128 stands for zero in the data rows.
Here are some points, one per row:
[180 146 131 124 131 164 132 181 169 146 197 130 138 112 128  89 119 130 131  81 121 130 125 137 143 101 109 167 148 229 147 132]
[154 111 131 134 122 159 137 114 168 117  67 119  79 163 184  49 167  87 130 119 115 133 142 124 124 124  78  91  96 159 144 178]
[134 151 172 111 181 104 165 147 120 149 137 144 135 151 125 139 146 189 161 187  64 127 198 121 114  62  87 112 102 132 103 144]
[182 232  95 109  91 171  96 109  93 149  90  82 127 141 158  84 132 143 106 109  74 142 161  78  95 129 139 147 161 154 145  83]
[123 134 108  90  92 152 166 145  95 152 156 107 192 167 147 123 145 116 125 101 116 173 160 100  95 121 169  44 202 145 122 148]
[ 89 150 120  57  78 176 112 156 122  83 100 131  89  91 137 171  63 115 175 123 149 122 140 170 125 123 122 165  87 149  90 131]
[182 101 115 169  97 105 105 138 105 112 118 114  99 135 136 160 179 157 171  97 112 174 164 104 203 190 168 143  76 158 191  71]
[130 140  69  75 129 109 115 161 149 116 156  95  84 128 157 153 156 103 102 121 148  85  93 117 175 164 128  84 225 131 135 189]
[ 93  93 125 145 103 130 134 141 125 158  76 197 130 100 169  91 138 139 140  98 179 149 133  92 118 101 193 131 139 123 119  86]
[187 133 145 148 103  88 100 171 111 129 108 116 124 153  68 110 115 140 210 106 165 146 134  98 100  78 121  83 121 111 134 150]
[130 153 122 173 170  90 157 140 106 138 142 139 139 108 136 161 156 126 134 158 161 210 157 136 127 170  90 117 113  90 118 139]
[123 179 194 172 145 128 136 120 148  34 150 105 171 119 145 162 127  95 153 142 123  85  70  77  54 132 159 110  98 155 149  96]
[ 98 107 127 151 122 152  87 120 181 167 138  81 130 112  55  92  98  97 142 152  91 150 117 105  99  75 123 162 164 124 175  90]
[155  85 170 131  91 140  77 116 186 150  48 134 127 103 113 136 166 155  63 178 102 148 160 107 169  98 159  96  99 141 105 178]
[140 155 170 186 178 112 134 138 131 122 122 125  85 199 126 181 135 123 121  53 134 123 111 100 120  90 163  80 159 164  90 130]
[145 146 158 128  45  87  99 101 170  73 156 159  86 117 131 100 133 129 163  97 152  70 147 136 136 126 113  80 176 107 107  93]
[144 118  70  97 166 177 159  94 134 105 123 103 163  70  87 149 179 117 119 103 136 137 135 176 146 122 132  23  86 179  71 106]
[131 115  86 188  92  71 152 174 129 124 155 129 172 148 153 142  58  80  92 119 100 108 151 146 138 122 185 141 118 138  85 161]
[170 127 163 151 111 133 108 106  71 162 106 101  82 142 104 162 131 156  76 173 137  96  63 181  85 112  99  83 104  60 156 163]
[131 109 123 154  89 178 155 202  82 120  72 165 119 121  87 120 125 143 134 120 120 110 109 123  97 147 119 161 127 133 152  89]
[123 120  94  94  80  93 178 127 129  94 142  70 137 149 136 135 136 215  62 141 109 112 155 133 118 126  90 142 115 111 117  96]
[132 132 136 171 124 138  59 145 101  82 153  87 184 117 100  92 127 135 130 166 143 160 122 148 197 133 156 103 172 124 121 174]
[ 67 120 176 116 177  49 161 137 109 137  92  51 136 108 123 101 126 139 173 111 140 157  88  81 139 128 112 168 180 177 134 135]
[137 161 123  75  88 201 154 134  96 185 108 148 163 130 144 137 138 117 170 178 143 129  82 134 165 192 155 111 111 101 161 122]
[ 30 129 143 146 129 161 147  85  94  97 127 128 123 102 111 160 129 122 148 136  99 141 143 145 138  58  80 101 137 156 122  84]
[ 91 142 132 152 142 139 132 177 137 109 126 158 113 145 119 139 117  91 129 115 108 118 213 161 124 162 146 176 123 114 137 126]
[149 102 195 151 101 137 132 160 152 132 109  96 150 135 137 168 159 100 107 125 204 196 131 187 116 133 149 171 170  88  68  36]
[139 130 124 142  94 117 167 115 166 116  97  98 150 126 124 124 117 163 189  83 152 103 110 170 168 117 188 165 120 104 178 137]
[134 156 146  88 138  59 112 168 175 152 137  90 104 138 111 109 174  67 168 119  75 174 134 161 141 112 162 135  69 122 140 150]
[ 82 157 107 102 105 116 149 121 117  95 111  93 147 118 134 134 104 113 109 131 147 107 169  82 113 128 123 128 121  98 143 111]
[114 136 109 112  88 133 108 142 117 109 201 135 105 167 141 139 130 186 146 118 153 162 120  95 145 125 128 124  58 118 128 135]
[146 173  85 169 109 132 113 137  97 135 100 143 105  92 176 108  91 159  96 171 123 128 132 123 121 108 144 116 179 182 146  95]
[101 132 106  89 132 143 125 129 154 131 104 128 107 181  98  65 123 177 133 181 152 130 148 176 116 173 120 171 183 123 111 129]
[108  94 122 107 181 160  89 119 147 171 189  81 114 110 174 137 150 183 151 117 181 143 179 108 162 130  90 119 129 112 114  64]
[131 126  89 113  99 128 103 126 108 162  98 110 119  94  94 163 149  55 125  86  73 165  97 131 127 148  72 118 130 106 141  99]
[116 120 142 155 136 169 131  96 143 161 125 123 131 139 195  99  99 100 191 154 120 111 146  98 105 146 102 127  90 133  68 146]
[144 143 115 122 102 139 130  99 168 119 186 119 174 173 109 126 112 100 150 151 176 150 118 119 102 109 115 101 111  85 190  75]
[111 109 146 111 109 142 132  90 156  94 149 157  64 110 136 125 137 103 114 142 128 140 116 131 104 179 142 105  93 174 129 145]
[103 125 106 160  88 111  58 103  78 107 115 139 133 224 154 108 143 141 122 108 163 142 166 124 104 140 105 112 107  89  89 143]
[ 96 116  55 144 211 137  77 140 134 160 108 148 121 174  57 122 109 159 124 155 157 100 114  72  83 168 169 128 100 192  89  88]
[144 144 110 153 155 142 169  65 201 126  81  94 124 153 119 127 145 123 150 129 113 100 121 177 113 126 184 104 140 122  97  67]
[138 182  99 132 152 114 119  77 102 125 120 163 140  69  71  70 118 111 113 127 171 175 153 151 127 115 199 157  79 116 167 174]
[117 157 119 177  67 127  94 125 170 149 110 168 153 153 110 167 178 117 146 213 111 103  96 112 185 137 118 150 150 210 135 128]
[135 189 136 135  93  91 164 110 154 149 151 153 136 118  84 133 209 156  96 136 178  75  79 110 142 126  67 170 148 150 147 104]
[154 124 181 167 122 151 155 134 158 112 160 155 187 136  82 155  82 139  96 117  51 144 161 146 154 213 103 138 136 116  98 125]
[188 140 132  63 169 112 115 181 131 111 136 143 124 156 115 111  74 124  92 141 134 148  92 120 102 154  97 154 152 123 103 109]
[ 86 116 138 102 161 192  87 168 101  49  85 139 189 132  87 125 149 118  99 103 107 102 121 119 171  83  87 155 120 106 140 149]
[131 100 137 106 163  74  82 135 109 142 112 143 211 123 191  96 128 147 171 125 146 109  52 172 159 154  86 130 117 156 127 131]
[ 76 146 139  87 103  59 103 116 149  97 168 179 112 138 116 125 120 105  97 188  91 148 109 111 158 149 151 108 119  83  75  82]
[173 161 123 148 172 163  64  81 130  70 116 138 100  55 133 165  37 154 164  95 117 125 129  93 176 137  88 106 152  75 112 136]
[130  67 163  61 120 110 122 103  82 138  92 105 183 124  95 157 140 127 136 121  91 118 128  98  94 132 133 116 148 123 180 112]
[ 65 132 135 145 120 105 118 148 138 104 135 164 100 101 198  75 164 136 130 123  66 163 109 139 101 142 111 131 158 115 154 152]
[154 176 173  84 178 129 145 157 122 167  64 199 152 162 138 109 110 164 131 113 157 100 112 164 175 104 134 108 111 134 101  95]
[ 63 138  65 147 127  96 149 113 182 178  95 107  96 120 129 148  72 143 156 128 137 125 121 157 114 111  84 124 126 106 142 135]
[170 134  94  99 190  98 149 108  72  87 144 139 100 161 150 142 129 107 115 154 104 145 124 161  93 123 143 123 115 107 185 106]
[162  72  85 117 134  77 147 147  83 135 138 151 109  85  94  87 102  81 113 191 131 134 108 109 149  96  84 101 115 143 123  94]
[149 150 183  33 101 112 145 105 133 148 148 109  83 131 115 104 103 108 160 111 119 104 134 131 136 147 137 134  88 138 126 147]
[145  99 136 145 132 142 168  99 133 111  96 166 122 159 129 136 111 109 148 164 170 161 129 108 125 108 139 101 213 110 176 179]
[162 107  95 173 164 135 182 122 119  98 110  82 120 161 123 122 115 113 168 171  90  60 141 151 171 173 126 127 138 126 107 143]
[107 129 113 180  83 116 110 112  62 180 153  70 121 148 132 146 111 122 126 118 111 119  88 236 126  67 108 144 115 159  83 152]
[ 92 117 133 162 109 102 122 137  68 123 143  67 113  82 125 109 122 162 108 114 122 118  81  99 145 154 177 115  77 146 103 128]
[174 126 113 125 151 119 122 104 170  64 121 150 150 125 172 173 142 187 134 141 108 187  79 169  83  94 109 159 129 149 146 138]
[137 127 103 139 125 170 126 140 115  81 145 152 163  90 161  44 179 132  83 114 164 103 104 164 105  90 138 167 125 126 125 136]
[119 104 166 127 117 141 168 166 117 127 110 121 131 148 161  86  56 149  90 141  94 123 108  75 195  88 135 106 102 111 146 108]
[207 104 119 154  81 132 176 136 120 144 160 140 130  57 104 121 109 100 170 151 176 109 157  77  86 105  86 171 128 119  42 169]
[133 161 157 135 135 155 147  62  74 163 139 103 105 138 176 156 141 116 113 117  97  97 133 108 135 128 160 201 143  81 108 140]
[131 127 136 128 207 158 130  95 118 123 180 112 110 120  97  72 124 144 138 145 123 150  95 140 140 154 182 173 175 126 108 142]
[102 169  97  85 143 129  91 149 137 124 114 106 182 162 117 210 141  87 133 123 176  90 166 108 114 133 109 168  99 139 140 203]
[114 128 148  88 125 148 144 130 100 130 153 115  74 113  90 150 149 139  55 115 143  99 159 125 147 110 162 119 145 148 125 123]
[131  64 141 122 126 142 105  73  98 135 103 133 100 184 119 132 101  71  96  76 140 170 132 138 157 169  63 164 156 161 129 117]
[115  95  97 119 146 101 130 135  86 124 125 199 109 128 171 172 157  78 162 142 116  90  98 124 109 119 160 137 142 121 128 101]
[110 154 153 158 157  95  79 101 124 171 163 159 167  98 130 114 109 131 108 140 135  74 239 177 116 127 112 104 147 140 211 130]
[128 119 107 141 153 165 175 167 118 122 136 116 102  88 162 196 187 148 161 171 118 161 167  92 126 119 121 178 140  99 124 176]
[138 173  86 114 151 132 115 140 191 163 134 157 121 142 152 141 125  83  66  93 107 177  77  96 155  49 134 146 106  89  92 127]
[122  59 130  64  91 117 115  83 163 129 136 130 197 107 145 139 110 163 143 115  98 149 120 134  41 146 171 117 141 141  92 160]
[172  55 106 158 164 110  82 157 156 142 130 116 128 112 135 115 178 128 114  85  82  46 158 124  67 145 111 152 100  70 132 103]
[102 118 126 143 131  87 202 131 161  67  79 119  89 144  94 102 112 153  86  88 180 160 139 131 115 147 103 123 102 152 155 154]
[127 123 103 153 120 113 162  77 128 188 159 214 153 114 105 186  89 188 114  47  94 144 106 114 122 166 108 135 121 135 150 175]
[135  72 136  94 126 107  95  99 148 129 126 137  96 124 102 148 141 166 127 130 123  93 126 110 151  79 190 175 147  98 122 170]
[105 110 119 108 142 115 165 146  98 142 166 182 123 114 107 117 153 108 176  87 101  98 173 170 170 106 133  90 156  98 116 112]
[ 93 186 194 147 130 158 110 168  95 155 129 151  95 109  83  93 179 145 132 115 117 136  93 135  52 189 118  92 135 126 102 163]
[133  63 178 118 128 178 131 101 104 124 217 138 103 180 149 142 110  94 111 146 168 127 130 137 131  92 138 154  93 194 181 128]
[101 127 134 161 154 141 177  78 150 154 145 118 184 126 144  80 156  86  86 114 150 102 118  68 168 163  96 135  93  63 117 149]
[141 138 177 120 159  87 115 156 144 166  92  94 140  46 206 173  84 103  60 152 175 114 179 142 113 167 132 109 121 158 151 126]
[ 96  88 122 149 133 201 126 219 196 159 165 108  99 131 143 148  93 148 122 126 133 116  83 150 111 142 143  70 118  78 193 140]
Along one direction, these points spread out more than along any other. Take the direction at right angles to it along which they spread out most. Go by this last direction. For each point below, how far along it does it lie, from 0 to 99? 50 is the average, and the first point above lies past it. One standard deviation of the points above along it is 16.
[182 232  95 109  91 171  96 109  93 149  90  82 127 141 158  84 132 143 106 109  74 142 161  78  95 129 139 147 161 154 145  83] 63
[131 115  86 188  92  71 152 174 129 124 155 129 172 148 153 142  58  80  92 119 100 108 151 146 138 122 185 141 118 138  85 161] 53
[130  67 163  61 120 110 122 103  82 138  92 105 183 124  95 157 140 127 136 121  91 118 128  98  94 132 133 116 148 123 180 112] 31
[134 151 172 111 181 104 165 147 120 149 137 144 135 151 125 139 146 189 161 187  64 127 198 121 114  62  87 112 102 132 103 144] 62
[145 146 158 128  45  87  99 101 170  73 156 159  86 117 131 100 133 129 163  97 152  70 147 136 136 126 113  80 176 107 107  93] 30
[155  85 170 131  91 140  77 116 186 150  48 134 127 103 113 136 166 155  63 178 102 148 160 107 169  98 159  96  99 141 105 178] 47
[131 126  89 113  99 128 103 126 108 162  98 110 119  94  94 163 149  55 125  86  73 165  97 131 127 148  72 118 130 106 141  99] 29
[131  64 141 122 126 142 105  73  98 135 103 133 100 184 119 132 101  71  96  76 140 170 132 138 157 169  63 164 156 161 129 117] 40
[110 154 153 158 157  95  79 101 124 171 163 159 167  98 130 114 109 131 108 140 135  74 239 177 116 127 112 104 147 140 211 130] 84
[127 123 103 153 120 113 162  77 128 188 159 214 153 114 105 186  89 188 114  47  94 144 106 114 122 166 108 135 121 135 150 175] 57
[103 125 106 160  88 111  58 103  78 107 115 139 133 224 154 108 143 141 122 108 163 142 166 124 104 140 105 112 107  89  89 143] 39
[122  59 130  64  91 117 115  83 163 129 136 130 197 107 145 139 110 163 143 115  98 149 120 134  41 146 171 117 141 141  92 160] 28
[ 67 120 176 116 177  49 161 137 109 137  92  51 136 108 123 101 126 139 173 111 140 157  88  81 139 128 112 168 180 177 134 135] 63
